In the rows, 128 means zero.
These are runs of 7 systems, one row a step. Runs of the same system follow the same rule from any start.
H, trace 1, 10 rows:
[[122 151  70 112 128 155 110  97 117 183 101 111 139 137 132  97 126 133]
 [116 135 150 151 114 141 131 182 131 124 117 123  93 150  87 106 147 150]
 [131 131 140 129 167 114 157 110 164 117 106 105 119 137 159 159 132 119]
 [130  91 112 128 119 146 142 125 108 124 138 157 158 131 128 136 170 108]
 [145 136 145 134 127 115 121 117 123 167 168 110 140 117 122  95 115 145]
 [114 117 138 126 122 146 123 107 134 143  94 135  92 117 122 151 107 160]
 [132 129 142 136 124 107 123 160 128  78 142 143 129 115 127 155 124 105]
 [135 139  86 111 140 120 117  94 124 141 127 123 160 121 159 131 114 110]
 [122 132 113 132 105 150 108 151  97 143 126 132 123 135 105  99 136 133]
 [133 147 147 138 146 121 131 131 147 134 112  99 107 134 130 127 112 142]]
S, trace 2:
[[111 131 101 103 139 128 100 133 167 168 136  90 103 147 126  90 138 145]
 [145  91 180 105 148 163  98 129 105 140 155 108 123 157 127 127 131 146]
 [144 120 148 129 163 133 157  94 149 118 113 108 151 127 144 162 141 115]
 [151 123  71 133 133 161 142 118 124 118 111 153 156 112 136 120 130 129]
 [147 151 112 151 135 107  99 128 133 123 157 150 120  93 149 126 105 136]
 [ 99 143 149 145 128 137 104 129 122 131  96 145  96 131 128 152 121 146]
 [112 115 149 130 100 116 154 135  97 109 121 139 143 138 116 139 129 111]
 [119 139  88 124 116 108 155 130 143 145 120 108 131 117 119 120 131 108]
 [134 125 113 122 119 147  98 150 119 142 145 115 118 132 106 103 133 139]
 [124 129 166 127 150 121 108 127 145 119 146 115 123 143 133 137 133 133]]
E, trace 3:
[[107  92 131 151 122 123 191  94 136 138  85 152 113 101 136 191 144 113]
 [149 173 146 155  93 124 137 148 116  85 120 128 156  92  53 144 104 123]
 [130 172  64 111 127  86 112 136 131 142 125  81 139 124 152 112 109  84]
 [125  79  81 102 110 168 109 144  89 157 136 133 129 139 117 124 164 111]
 [131  93 190 126 144 117 136 150 131 110 163 115 126 147 130 148 161 108]
 [118 155 166 129 137 145 120 123 132 153  86  89 101 155 109 129 112 157]
 [147 148 113 131 140 141  92 132 127 115 156 148 131 132 144  77 103 159]
 [115 102 104 128 147 127 141 102 144 141 123 158 118 125 187 139 142 123]
 [126 110 157 148 111 145 148 124 121 103 112 159 136 110  92 151 134 139]
 [132 166 133 137 125  89 136 124 138 114 127 105 138 111 124 133  99 112]]
G, trace 4, 10 rows:
[[ 83  51 151 129 121 118 200 178 137  65 110 170  82 171 159 146 179 108]
 [106  79 187 141 131 102 142 120 103 148 202 169 161 155 170 113 198 103]
 [121  95 150 153 137 167 127  70 148 220 151 150 132 115 107 118 182 178]
 [169 120 145 123 161 123  96 103 203 140 179 107 110  74 100 143 110 172]
 [131 132  95  90 133 111  76  94 129 137 117 105 118  82 136 206  78  91]
 [160 125 109 117  88 141 112 134  50 107 120 134 134 102 112 137  46 124]
 [130 200 117 143 113 129 123 138  90 134 104 101 174 159 110  79 114 125]
 [125 143  98 144 139 155 163 162 155 116  70 108 102 156 112 109 151 140]
 [115 109 124 127 146 102 136 171 150  70 145 143 111 154 164 130 152 101]
 [ 83  93 140 130 117 124 132 110 102 139 124 171 129 145 165 139 156 114]]
U, trace 5:
[[101 183 139 170  65 103 129 138  67 173 100 120 136 109  78 137 117 105]
 [124 148 104 109  79  79 183  96 165 127 136 119 174  93  85  84 110 122]
 [ 98  73  83  47 125 117 130 118 173 111 136 114 123 145 139 106 131 111]
 [126 105 141  98 153 141  62 159 111 162 165  91 106 167 148 129 157 108]
 [158 158 174 171 154 157 117 113  96 183 141 110 156 146 123 102 146 152]
 [163 112 140 161 144 149 196 103 150 112 123 146 146 116 120 109 127 162]
 [142  94  88 120 153 140 138 136 166  86 112 151  97 106 152 167 124 124]
 [111 148 113 137 128 144  65 161 105 111 101 139 102 132 131 168 131 110]
 [114 176 158 159 102 108 112 129  87 137 123 140 146 122 119 119 108 127]
 [118 119 119 121 100 102 183  91 131 142 120 136 146 111 123 109 102 134]]
T, trace 6 (10 x 18):
[[ 85 114 107 137 108 139 147 104 124 139  83 170 126 131 134 142 156 126]
 [142 135 147 162 103 112 142 135 125 115 152 156 122  93 106 115  96 153]
 [123 132 131 122 138 109  86 124 150 146 142 102  99 105 122 172 123 115]
 [139 130 115 123 123 154 110 146  93 111 137 122 171 138 106 137 158  99]
 [117 131 105  92 109 116 138  86 122 136 121 126 152 135 136 101  90 133]
 [132 119 111 134 124 147 138 159 127 151  99 112  82 131 112 118 120 143]
 [162 138 153 148 163 127 124 138 130 120 152 103 132 135 143 119 127 129]
 [106 129 109 118 146 132 121 113 142 127 104 138 136 146 151 146 160 115]
 [124 120 128 144 111 137 149 132 114 103 129 168 135 126 126 106 125 141]
 [120 122 141 124 127 109 119 114 141 148 134 126  97 110 136 137 101 146]]
S, trace 7, 10 rows:
[[140  85 116 175  95 103 141 199  87 134 151 145  79  74 116 186 144  75]
 [ 67 186 106 152 106  94  99 145 158 148 119 138 153 126  94 136 218  85]
 [ 86 136 150  83  82 134 121 102 135 135 143 141 155 158  79  47 122 172]
 [141  71 157  69 132 110 148 109 153 148 145  71  87 123 128 133  65 144]
 [155  93  99 101 156 166 107 149 103 139 108  84 121 135 134 189 150  81]
 [159 175 115 144 158 136 103 125 119  91 144 135 204 144 142 117 164 102]
 [129 165 120 146 148 143 133  97 162 111 101 154 128 136 153  78  95 187]
 [143  77 146 141 124 135 139 140  99 128 132 153  70 114 157 136  78 153]
 [119 128 129 164 131 104 135 144 114 150 118 128 120 107 137 191 162  81]
 [105 161 106 146 100 137 128 132 122 129 111 148 172 130  86 107 174 121]]
G, trace 8 (10 x 18):
[[182 142 141 143 160 159 100 144 155 117 169 124 121 125 109  80 108 189]
 [ 99 164 106 106 161 109  99  85 172 128  82 101 122 135 163 168 117 111]
 [151  78 116 128 112 129 170 141  93  86 117 148 104 102 138 154  75 124]
 [130 172 134 155 117  97 115 126  80 139 153 125 182 136 149 104 135  96]
 [121 141 103 162 132 175 150 129 144 159  81 139 115 133  93 115 163 163]
 [131 128 139 125 145 100 122 153 187  75 160 122 116 123 116 121 138 127]
 [ 87  98 113 101 114 113 116 109 113 147 111 130 115 130 154 175 136  90]
 [151  90 158 134 105 148 135 133  82 128 153 149 127 121 113 108 108 148]
 [127 175 140 132 149 132 106 100 139 167 132  96 159 147 119 105 144 131]
 [147 110  97 124 147 157 144 136 161 126  99 116  93 116 114 138 123 150]]
D, trace 9 (10 x 18):
[[ 99 196 166 147 124 116 111 169 141  61  79 125  95 150 108 134 100 145]
 [122  74 101 111 115 119 184 174 142 126  92  88  69 131 121 167 135  88]
 [125  97 103 135 134  96 136  97 149 191 176 132 149  96 151 137 180  95]
 [113 171 162 150 116 150  95  87 125 149 132 165 167 119  81 107 147 175]
 [137 135 148 105 117 147 123 154 142  48 111 125 128 135  82 120  96 153]
 [140  87  81  83 146 132 157 119 138 127 103  97 108 130 159 157 102  98]
 [145 103 114 137 141 138 118 113  85 185 164 134 148 127 165 120 153 115]
 [125 192 162 165 129 128  96 118 114 118 134 153 155 133 130 101 124 154]
 [123 143 134 135 116 139 137 168 129  91  84 115  91 139 105 130  99 142]
 [134  85  96 115 138 108 142 150 144 129 134 104  98 116 153 157 133  91]]
U, trace 10:
[[114 128  57 159 138 111 131 127 162 215 133 126  87 106 157  99 162 126]
 [ 94 145 158 145 131 141 126 135 193 144 113 112 112 146  60 125 190 157]
 [123 134 173 117 152 112  96  82 158  93 169 157 182 117 136 150 145 131]
 [122  70 125 105 115 172 107  96  81 139 135 179 137 127 143 133 117 144]
 [169 101 137 141 119 136 120 158 104 150 148 105  81  87 102 137  79 147]
 [148 173 118 121 139 137 133 109 140 122  80  81 140 123 103 146  88 130]
 [124 127 134 112 116 123 147 151 109  58 116 134 161 160 132 121 128 100]
 [126 125  79 137 134 108 116 140 106 143 146 143 119 123 193 111 118 103]
 [108 133 113 153 124 142 138 152 131 177 105 113  93 142 113 108 160 137]
 [131 153 152 147 143 102 138 120 172 122 138 115 143 118 102 136 153 132]]
H, trace 11, 10 rows:
[[177 111 148 117 160 121 140 115 129 144 148  77 127 118 139 131  90 125]
 [135  84 126 118 135 183 102 120 107 127 120 153 117 130 126 150 131 146]
 [144 144 160 145 144 111 105 146 124  92 168 146 135 135 147 104 115 142]
 [113 141 100 136 133 133 132  89 128 139  88 154 123 121 166 130 103 139]
 [131 143 110 167 111 123 124 172 111 114 133 147 125 108 107 129 149 115]
 [132 160 109 128 146 113 115 104 164 154 125 100 134 116 130 137 128 122]
 [ 95 112 118 111 108 145 120 138 130 125 114 143 128 140  99 129 161 124]
 [129 129 148 121 127 100 146 129 134 126 143  98 130 141 135 112 115 116]
 [131 105 117 117 126 148 140 111 107 149 100 123 126 124 126 148 116 128]
 [158 122 147 140 133 140 117 160 111 112 156 123 131 126 108 124 131 132]]
E, trace 12:
[[114 155 129 126 125 123  96 126 154 158 105  84 110 106  80 175 137 121]
 [137 151 109  88 122 142  59 129 120 110 151 118 160 138 113 113 116 122]
 [122  80 121  85 143 128 128 102 111 140 137 116 132 156 173 128 121 111]
 [153  82 166 137 132 164 147 135  96 126 124 128 110 132 116 145 113 151]
 [156 163 147 166 161 118 134 143 138 104 119 117 116 126 149 127 110 137]
 [115 158  75 140 133 150 127 124 134 128  89 149 134 139 140 102 129 138]
 [114 105 114 128 109 116 143 128 124 114 152 170 144 127 138 107 146 121]
 [107 115 147 139 114 103 149 124 133 154 120 121 111 113 118 157 140 115]
 [143 153 135 138 120 132 100 138 125 138 133 112 134 104  82 133 119 132]
 [134 139  94 105 145 120  99 122 146 134 141 109 142 129 142 120 132 111]]
D, trace 13:
[[102 103  82 132 137 152 115 184 129 164 120 111 108 156 123 146 232  80]
 [ 68 130 165 125 124  96 143  96 162 137 156 156 166 163 141  90 192 125]
 [120 125 188 122 102 137 170  90 145 150 112 113 124 122  68 109  94 186]
 [200  97 110 121 154 147 138 145 159  90 150 112 121  80 101 157 103 138]
 [137 116  69 119 167 164 100 101 135 123 103 153 130 127 177 164 147 122]
 [ 98 104 148 125 110 144 108 132  60 114 140 177 145 166 159 100 136 127]
 [122 164 163 124 107  82 141 111 109 116 125 113 137 126 137 115  59 129]
 [166 139  91 148 124 135 141 161 117 157 104  84 101  98 102 142 104 119]
 [132 131  74 142 150 128  95 160 157 125 152 132 124 119 145 131 176 102]
 [ 67 134 149 121 121 138 106 107 135 146 109 148 128 169 134 119 168 138]]
T, trace 14, 10 rows:
[[152 114 151 135 156 179  82 140 112 133 152 155  99 142 140 107 115 179]
 [119 143 184 136 149 145 120  98 101 125  87 121 134 150 143 176 116 132]
 [127 152 100 164 111  97 174 140 108 104  95 141 146 113 143 147 134  84]
 [116 145  85 143 119  89 112 140 153 140 159 150 115 101 148  92 124 127]
 [107 119 155 120 125 151  73 143 125 151 147 130 106 144 100 126 152 147]
 [126 120 182 112 118 133 139 115 102 114 122 105 163 147  98 147 129 118]
 [129 113  83 117 116 104 179 118 141 133 107 109 135 111 135 138 117  98]
 [156 119  83 142 139 137 123 148 148 141 150 128 109 107 131  96 129 142]
 [132 134 152 121 156 159  83 117 138 127 136 132 125 146 134 126 129 161]
 [115 122 149 125 126 145 136 122 104  97  91 133 141 152 128 159 130 120]]

Which system made each of these runs?
trace 15 (2 x 18):
[[116 151 167 144  97 140  95 138  79 162 129 121 146 132  83 139 150 122]
 [115 152 142 108 105  89 146 109 133 139 122  88 161 128  95 125 121 105]]
  T
trace 16, 2 rows:
[[128 184 120 129 120 120  81 157 103  65 108 133 135 139 134 133  78 123]
 [ 97 130 115 108 110 105  97 154  75 140 120 121 106 158 169 126 109  90]]
  T
trace 17 (2 x 18):
[[142 154 189 157 177 110  79 162 154 133 185 118  73 134 153 105 117 166]
 [103 159 106 141 173 170  85  69 158 165  81 160 118 145 173 128 140 175]]
  E
trace 18:
[[ 94  69 161 103 112 159 136 159 116 126 157 154 117 196 122  55 170 158]
 [ 97 101 209 153 143  93 140 124 149 165 144 134  59 136 163 126 121 160]]
  E
trace 19, 2 rows:
[[ 92 162  66 147 105 140  87 108  92 151 104 184 146 114 149 111 130 127]
 [110 196 121 164 103  96 121 170 136 129 121 113 109 120  95  97 126 129]]
  H
trace 20 (2 x 18):
[[170  98 144 189 145 170 127 166  70 170 138 133 107 120 130 158 165 123]
 [147 165 130 137 163 163  69 111 149  99 159 163 179 126 115 109 160 158]]
  G
trace 21:
[[146  82 137 149 119 129 182 131  86 158 146 143 131 133 148 103 136 129]
 [145 169 131 167 138  99 119  98 147 137 152 146 127  83 150 116  91 152]]
  D
trace 22:
[[ 79 138 169 152  82 152 148 150  72  88  57 176 121 163  99 144 135 134]
 [127 130 156 146 102  38 167 128 119 136 157 115 112  95 152 132  71 104]]
  T
trace 23 (2 x 18):
[[189 148  69 152 149 197  64 172  65 194 146 100 123 129 117  87 129 140]
 [108 191 142 139 180 112  61 173 145  75 142 133 126 194 185  96 154 121]]
  D
trace 24, 2 rows:
[[136  49  75 105  95 120  91 190 136 157 190 124  77  70  81 158 154  96]
 [ 84 133 151  81  93 132   4 136  78 148 170 142 122 139 107 128 108 130]]
  G
trace 25:
[[137 117 147 112 131 122  91  88 164 251 170  68 106  88  77 135 136 149]
 [174 105 123  89 174 168  53 115 190 114 172 111 124  99  95 155 128 158]]
  E
trace 26:
[[103 162 166 133  98  73 145 165 115  91 105 112  78 139 140 115  50 131]
 [ 94 141 108 115 115  72 172  94 112 157  87  88 148 135 169 156 119  67]]
  U
trace 27:
[[110 142 106 136 143 143 146 137 202 117  68 123  72 127 110 149 141 152]
 [126  88 141 111 131  84 132 157 132  64 155 132 117 113 157 174 114  81]]
  G
trace 28, 2 rows:
[[129  98 100 146 165 147 138 152 140 102  99 158  72 137 196 149 129 134]
 [119 135 169 157 132 104 128 109 106  81 146 188 149 123 177 139 117 129]]
  G
trace 29, 2 rows:
[[ 92 166 171 118 106 139  64 150  97 159 104 101  95 158  94 134 113 139]
 [122 115 198 110 119 123 167 151 111  85 117  89 147 172 101 133 130 112]]
  S
trace 30 (2 x 18):
[[ 97 160 173 121 134 144  79  74 156 106  99 158 145 115  99 177 128 157]
 [141  82 134  98  97 159 158 154  88  61 105 133 149 144  82 146 123 112]]
  D
trace 31:
[[146 135 209 129 124 151 183 103 109 147  99  79 159 161  77 107 116 157]
 [191 122  84 129 184 146 161 141 165 149 139  61 144 136 143 117 163 104]]
  G
trace 32 (2 x 18):
[[194 139  87 180 112 154 162 139  52 112 113 144 193  85 112 148 124  93]
 [148 154  32 147 113 128 147 166 150  80 111 161 108  94 123  75  86 147]]
  U
trace 33, 2 rows:
[[115 178 139 185 122 142 120 122 124 141 120 166 165 124 103 110 173 145]
 [ 82 152 152 109 104  88 117 117 169  99 122 131 125 124 105 133 113 132]]
  T
trace 34:
[[ 79 148 109 121  93 109 142 148 141 152  99 104  91 148 108  91 127 130]
 [126  91 149 108 114 130 128 166 107 156 161  91 110 151 104  98 135 122]]
  S
trace 35 (2 x 18):
[[117 160 111 115 119  75 159  74 147 158 130 107 147 122 168  80  70 135]
 [101  64 122  87 120 134 182 138 143 141 104  99 115 170 118 125 164 107]]
  U
trace 36, 2 rows:
[[118  96 132  88 104 120 140 126 144  90 164 144 165 134  98 100 138 131]
 [128  65 118  86 115 140 135 108 136 154 128 117  96 115 115 142  97 144]]
  T
trace 37, 2 rows:
[[150 120 112 136 144 132  74 156 156  77 171 171 108  94 130 145 124 144]
 [ 75 147 136  93  98 103  98  76 118 126 107 149 155 123 131 157 104 113]]
  G
trace 38, 2 rows:
[[143 109 155 168 156 103 166 111 142 161 154 125 152 113 150 147 185  99]
 [129 130  83 146 121 167 136  99 154 162 111 154 150 100  86 117 162 152]]
  S
trace 39 (2 x 18):
[[199  96 132 189 191 152 159 132 107 113 134 157 118 106 197 169 129 130]
 [133 161  90 215 145 134 138 121 134 130 106 193 140  88 153 154 172 130]]
  S
trace 40:
[[138 119  68 148  84 178 152 197  76 107  72 159  73 127 102  92  84 165]
 [119 190 130 143 133  50 131 157 174 104 111  85  69 109 147 139  65 114]]
  U
